Questions about the grid below.
1) Read off the top-right entry.
2) Read off the top-left entry.
3) Read off the second entry on the diagonal from the top-right corner.
4) Read off the 2nd entry from the end, reading row by row.
5) Read off the entry directly below the smallest entry.
6) Read off the entry directly below the largest entry.
7) Read off the third entry on the main diagonal.
8) Read off the entry in the bottom-right corner.
[[153 126 146 140 132 128 122]
 [119 128 120 125 127 129 128]
 [107 129 114 118 125 127 134]
 [106 129 112 118 125 127 133]
 [125 128 126 127 127 128 128]]
1) 122
2) 153
3) 129
4) 128
5) 125
6) 119
7) 114
8) 128

Read these off the matrix that follows. Indices start at 1.
1) Find the entry in row 2 and column 1.
2) Find the entry in row 1 and column 1.
3) Find the bottom entry of the column that holds the largest entry.
4) Find the entry at row 3, column 3.
5) Find the entry in row 1 and column 3.
6) Find the entry at row 2, column 3.
7) Find the top entry of the column that holds the largest entry.
8) Find the top-right entry.
[[144 124 108 119]
 [118 117 148 136]
 [139 137 108 119]
 [125 154 122 126]
 [125 105 141 134]
 [145 120 110 120]
 [130 103 137 132]]
1) 118
2) 144
3) 103
4) 108
5) 108
6) 148
7) 124
8) 119

X =
[[113 121 127 129 125 132 130 127 126 131 119 128 126 127 124 133]
 [130 122 124 130 121 137 131 129 123 117 130 133 130 131 135 129]
 [130 117 131 132 127 137 134 127 124 128 131 130 128 131 131 123]
 [124 126 127 129 133 123  99 128 126 126 126 130 123 126 117 133]
 [120 125 123 121 129 125 115 125 132 139 132 122 126 128 131 126]
 [124 127 129 130 123 122 105 128 134 134 123 138 128 132 131 129]
 [111 125 135 129 125 127 122 128 124 135 134 128 127 128 123 123]]
The bottom-right entry -> 123
Find the entry directly above the largest entry.
Answer: 126
Find the smallest entry.
Answer: 99
Find the 2nd entry on the main diagonal.
Answer: 122
Find the top-right entry.
Answer: 133
The 4th entry, reading row by row is 129
Find the first entry in reading order.
Answer: 113
Find the second entry on the diagonal from the top-right corner.
Answer: 135
The second entry from the end, reading row by row -> 123
The entry just left of the largest entry: 132
Find the smallest entry in the first column.
Answer: 111
Find the fourth-last entry, reading row by row.
Answer: 127
Find the third entry on the diagonal from the top-right corner.
Answer: 131
Find the third entry in reading order.
Answer: 127
Find the entry directly below the smallest entry.
Answer: 115
Find the fifth entry in reading order.
Answer: 125
The fifth entry from the end, reading row by row -> 128
Find the top entry of the column that holds the largest entry.
Answer: 131
The 2nd largest entry is 138
The first entry of the smallest entry's row is 124
The entry directly below the largest entry: 134
The last entry of the smallest entry's row -> 133

A =
[[128 129 128 128 128 127 128 129 128 128 128]
 [131 126 126 127 127 131 121 132 127 123 125]
 [130 128 123 124 123 136 104 141 126 118 130]
 [127 128 128 129 129 129 125 130 129 131 132]
 [133 131 129 136 124 134 136 134 131 130 125]
 [130 131 129 131 129 124 126 131 130 127 127]
 [128 130 128 127 127 127 129 127 128 127 127]
 [126 140 123 131 132 133 127 130 126 125 128]]
The fourth entry, reading row by row?
Answer: 128
The bottom-left entry: 126
The entry in the bottom-right corner is 128
The smallest entry?
Answer: 104
The 2nd entry from the end, reading row by row -> 125
The top-right entry?
Answer: 128
The smallest entry in the last row: 123
The 1st entry, reading row by row?
Answer: 128
The smallest entry in the first row?
Answer: 127
The fifth entry in reading order?
Answer: 128
The last entry of the largest entry's row?
Answer: 130
The entry just left of the smallest entry is 136
The 2nd smallest entry?
Answer: 118
The third entry on the main diagonal: 123
The 2nd entry on the main diagonal?
Answer: 126
The second largest entry -> 140
The first entry in the row that holds the largest entry -> 130
The top entry of the column that holds the smallest entry is 128
The 3rd entry on the diagonal from the top-right corner?
Answer: 126
The 2nd entry on the diagonal from the top-right corner?
Answer: 123
The entry just right of the smallest entry is 141
The 2nd entry, reading row by row?
Answer: 129

data =
[[127 122 125 125 126 130]
 [127 139 129 131 126 127]
 [134 128 129 135 138 131]
 [118 115 123 127 127 124]
 [135 134 127 131 124 131]
 [122 137 131 121 106 128]
 [129 139 130 125 121 140]
 [128 134 133 125 121 127]
 [129 129 131 135 139 124]
 [113 107 123 123 139 120]
 [150 136 129 136 144 127]
 [126 134 129 128 116 131]
 [125 137 131 131 123 132]]
Rows and columns are numbered from 1.
What is the bottom-left entry? 125
The entry in row 1 and column 1: 127
The entry in the bottom-right corner is 132
The entry just left of the smallest entry -> 121
The entry in row 2 and column 1 is 127
The entry at row 3, column 1 -> 134
What is the top-right entry? 130
The entry at row 1, column 3 is 125
The largest entry is 150
The entry at row 1, column 2 is 122
What is the entry at row 2, column 3? 129
What is the entry directly below 133? 131
The entry directly above the smallest entry is 124
The entry directly above the largest entry: 113
The entry at row 3, column 3 -> 129
The entry directly below the largest entry -> 126
The entry directly below the smallest entry -> 121
What is the entry just left of 132? 123

Read these off the grid that follows. Indices start at 1.
1) Report the entry in row 3 and column 1.
2) Report the entry in row 2 and column 1.
3) Report the entry in row 1 and column 2.
4) Report the bottom-right entry.
5) Report the entry just right of 153.
6) Report the entry in the top-left corner.
7) Report the entry directly above the largest entry.
8) Report the entry directly above the smallest entry.
[[128 125 125 129 131 127]
 [129 133 129 128 130 129]
 [129 135 153 133 155 127]
 [122 121 123 136 135 131]
 [139 122 133 126 125 119]
 [123 140 145 119 123 120]
 [137 125 120 122 123 122]
 [122 127 130 142 117 115]
 [116 113 116 139 140 106]
 [128 124 126 140 129 132]
 [127 133 127 131 133 129]
 [124 135 135 123 129 103]]
1) 129
2) 129
3) 125
4) 103
5) 133
6) 128
7) 130
8) 129

[[136 107 102 131 124 127 131 118 123 120]
 [121 127 133 130 133 140 131 131 123 134]
 [128 125 121 127 131 128 128 121 127 137]
 [128 124 122 128 124 127 125 120 127 131]
 [127 114 104 121 133 126 131 102 125 149]
 [125 127 129 130 129 134 132 132 126 129]
 [133 112 110 134 125 130 133 126 122 115]]
The third entry on the main diagonal is 121
The largest entry in the first row is 136
The second largest entry: 140
What is the entry directly above the largest entry?
Answer: 131
What is the entry in the bottom-right corner?
Answer: 115
What is the smallest entry in the first column?
Answer: 121
The bottom-left entry: 133
What is the 4th entry from the end, reading row by row?
Answer: 133
The smallest entry in the last row -> 110
What is the entry just left of 115?
Answer: 122
The second entry on the diagonal from the top-right corner: 123
What is the 3rd entry from the end, reading row by row?
Answer: 126
What is the 1st entry on the diagonal from the top-right corner?
Answer: 120
The third entry on the diagonal from the top-right corner -> 121
The third largest entry -> 137
The second entry, reading row by row -> 107
What is the entry just left of the largest entry?
Answer: 125
What is the entry directly below 107?
Answer: 127
The 5th entry, reading row by row: 124
The smallest entry in the first row is 102
